(in the rows, 128 means zero)
D: rows in 4 groups, each row roughly a mix of its group's directions (one row in no group)
D (137 x 10)
[[154 129  94 178 138 116 115 136 169 103]
 [111 157 164  88 103  90 142 154 122 117]
 [158 104 100 135 125 161 154 115 101 173]
 [107 110 163 114  68 133 157 126 148 123]
 [ 97 121  74 136 101 124 166 122 102 143]
 [109 145 140 148 174 155 172 122 106 152]
 [122  70 123 126 160 158  98 122 102 114]
 [124 116 119 139  72 118 142 131 152  76]
 [133 119  88 179 138 162 120 111 153 104]
 [ 93 152 114 113 158 124 125 120 127  66]
 [123 168 112 173 103 121 122 138 176 123]
 [ 93 129 147 104 147 167 125 130 162  85]
 [129 143 139 104  98 185 138 109 127 167]
 [149 156 113 163  87  89 128 151 122 103]
 [117 134 134 136  82  91 112  91 136 170]
 [134 143 149  67 129 137 165 141 154 146]
 [156  97  87 122 129  82 117 145  98 110]
 [138  72 127 132  97 121 137 179 130 121]
 [106  89 169 148 151  90 117 149 121 109]
 [106 121 138 149 117 192 134 162 105 121]
 [ 78 137 161 100 128 150 110 141 138  89]
 [126  86 110 106 110 176 123 149 148  96]
 [138  85  90 133 153 134  85 134  96 138]
 [178 105 130 118 108 150 102 122 172 148]
 [ 83 144 177  99 161 131 145 128 135 138]
 [143 106 163 140 152 165 140  84 152 108]
 [ 92 126 132 136  78 110  89  97 136 143]
 [141 132 104 115 140 173 131 156 177 157]
 [ 91 134 152 146 170 102  97 145 123  95]
 [103  98 104 183 103 134 121  98 145 126]
 [ 89 101 150 114 115 110 137 156  95  86]
 [117 174 139 108 126 173 135  88 130 155]
 [ 87 144 160 143 145 150 104 154  98  97]
 [162 111  90 156 106 148 132 105 101 163]
 [ 92 114 156 136 140  84 126 143  99  88]
 [ 96 124 116 129  86 156 166 165 125 106]
 [151 149 143 169 113 108 128 120 180 157]
 [144  87 117 124 156 155 126 111  97 176]
 [140 110 147  63 150 136 143 157 107 133]
 [139 147  76  80 141 124 152 151 144 123]
 [127 159 158 132  89 112 111 154 141  80]
 [165 165 153 110 103 142 148  94 160 121]
 [ 97  90 175 127 113 159 104 107 127 113]
 [156 167  95 145 105 160 139 118 162 150]
 [179 139 125 119  74 118 122  96 115 120]
 [182  94  83 130 122 116 106 124 116 142]
 [109 150 136 168 112  78  97 119 110 150]
 [118  68 103 118 137 141 140 140  96 161]
 [ 73 140 101 157 141 154 160 127 111 116]
 [131 174 152 140 174 156 137 147 127 158]
 [114 138 141  64 118  99 130 166 129 121]
 [107 120 158 124 187 145 112 117 109 162]
 [168 178 106  89 117 102 119 122 137 136]
 [119 128  93  75 160 123 156 149 107 115]
 [ 67 142 138 134 166 144 149 129 101 138]
 [171 143 111 144  99  86 147 126  98 153]
 [133 113 102 177 128 115 113 113  74 142]
 [100 117 127  87 122 104 135 138  75  98]
 [145 170 152 127 142 133 104 135 174  90]
 [137 166 132 173  90 133 154 138 153 152]
 [158 144 103 130 164 147  97  82 147 143]
 [182 120 105  87  89 115 115 119 124 135]
 [104 141 159  83 144 162 150 132 148 160]
 [140 102 153 107 159 163 160  98 119 160]
 [104 130 100 117 145 160 102 143 176  95]
 [106 149 167 144 125 114 174 110 125  86]
 [112 167 102  72 155 135 138 109 114 117]
 [127 116 166  99 162 160 122 105 173 132]
 [189 127 126 114 123  92 112 156 145 104]
 [ 99  94 145 103 176 123 117 144 142  91]
 [ 80 121 125  83 131 152 131 140 147  88]
 [168  95  74 127 116 103 119 149 118 116]
 [134 128 155 131 153  97 124 123  63 107]
 [147 107 130 176 115 135 153 104  97  88]
 [141 102  89 145 101 147 147  93 118 169]
 [108 142 163 110  91 144 165 147 118 166]
 [132 104 157  70 120 157 140 129 104 154]
 [117 152 126 105 129  83  89 134  93 161]
 [127  83  92 115 126 155 122 133 131 181]
 [127  76  94 139 112 147 135 111 112 171]
 [ 80 131 131 161  99  97 114 110 152 100]
 [146  99 150 102 110 139 153 132  71 147]
 [ 86 109  86 123  94 107 101 131  99 127]
 [ 85 120 166  98 145 106 130 127  86 111]
 [104  98 159  85 133 114 126 127  77 130]
 [174 126  83 130 102 100  94 114 138 124]
 [150 113  96 144 146 124 129 140  60 133]
 [163 153  76 121 146  88 121 129 104 132]
 [133 112 139  81 128 126 147 144  77 164]
 [137 164  86  93 131 104 161 152 149 126]
 [ 91  89 106 178 128 141 155 114 124 139]
 [158 133  84 150 167 122  84 123 114 127]
 [ 93  96 162 163 143 166 117 129 102 121]
 [136 104 120  85  88 121  93 134 166 114]
 [166 123 128 114  95  99 137 148  83 158]
 [139  82 135 162 126 128  82 105 106 105]
 [159 106 152 128 152 149 118  97 122 182]
 [ 91 110 132 153 134 158  81 116 118  91]
 [131 113  98 164 135 125 149 156  70 123]
 [148 100  89 170 121 105 128 132  83 128]
 [110 170 149 157 100 136 165 149 158 138]
 [111  66 163 134 110 134 115 149 112 108]
 [192 139 140 110 117 139 129 132 140 173]
 [109  82  93 170  96 140 142 111 130 131]
 [155 185 124 122 142 104 140 133 165 155]
 [124 116 102 109 100 151 156 177 156 104]
 [143 128 132  93 158 138 180 158 130 160]
 [130  88 140 110 148 177 101 118 101 154]
 [188 131 153 105 103 107 113 143 152 113]
 [128 111 100 140 113 123 161 177  95  96]
 [106 143 194 104 154 121 109 129 120 146]
 [156 121 143  91 176 165 126 155 143 135]
 [144  94 105 139 164 137  97  92 157 151]
 [129 154 166  73 160 138 143 124 138 150]
 [124 125 100 180 145 135  77 120 120 106]
 [179 102 131 107 116 110 123 111 169 157]
 [180 155  93  94 152 113 121 133 133 148]
 [134 128 141  68 135 117 135 153 161  91]
 [ 68 164 145 123 111  96 131 134 138 108]
 [161 162 147 166 140 131 119 127  89 164]
 [ 84  98 128 167 142 159 146 148 148 151]
 [103 161 161  94 162 112  99 128 154 143]
 [ 96 121 164 177 138 173 121 137 115 129]
 [116 117 181 106 148 153  79 129 122 127]
 [129 143 121 159  80  98 141 113 100 166]
 [152  89 129 136 168 167 120 105 111 157]
 [126 145 141 140 171 158 113 105 182 136]
 [155 146 110 140 123  73 127 169 108 109]
 [149 124  99 160 100  96  81 139 131 103]
 [119 146 170  74 125 126 167 129 140 146]
 [136 100 115  91 189 126 102 119 143 124]
 [130 148 113  98 179 141 103  81 127 125]
 [127 155 166 100 149 108 124 160 130  80]
 [138 103  87 119  86 118 129 123  95 169]
 [110 150 152 151 143 138 145 139 171  77]
 [144 102 114  76  80 111 148 126 142 121]
 [ 90  88 146 144 172 144 146 141 131 100]]

one row of each group, then the others: which group is each in?
[166  85 111 128 112 160 115 141 170 139] : K
[134  88 116 109 147 132  65 141 107 124] : M
[104 121 142 120 158 146  93 112 183 149] : F
[113 130 149 124  90 193 124 102 123 130] : J

[134 128 161 138 166 154 141  92 134 176] : M
[151 118 137 103  75 138 142  97 165 111] : F
[114  78 130 164  82 115 140 122 106 116] : K
[150 116  76 149  89 157 144 145 147 136] : F
[173 119 113 140  72 126 144 112 119 158] : M
[127 185 138 109 113 166 120 145  91 123] : K
[142 158 120 178 100  85 148 146 128 136] : J
[120 117 142  93  97 111  73 145 137  98] : M
[120 114  84 126 156  73 113 115 141 150] : M
[115 112  73 152  99 142 153 119  95 143] : M
[146 153 122 100 150 141  81 141 163 160] : F
[128 140 166  95 174 143 163 122 157 134] : M
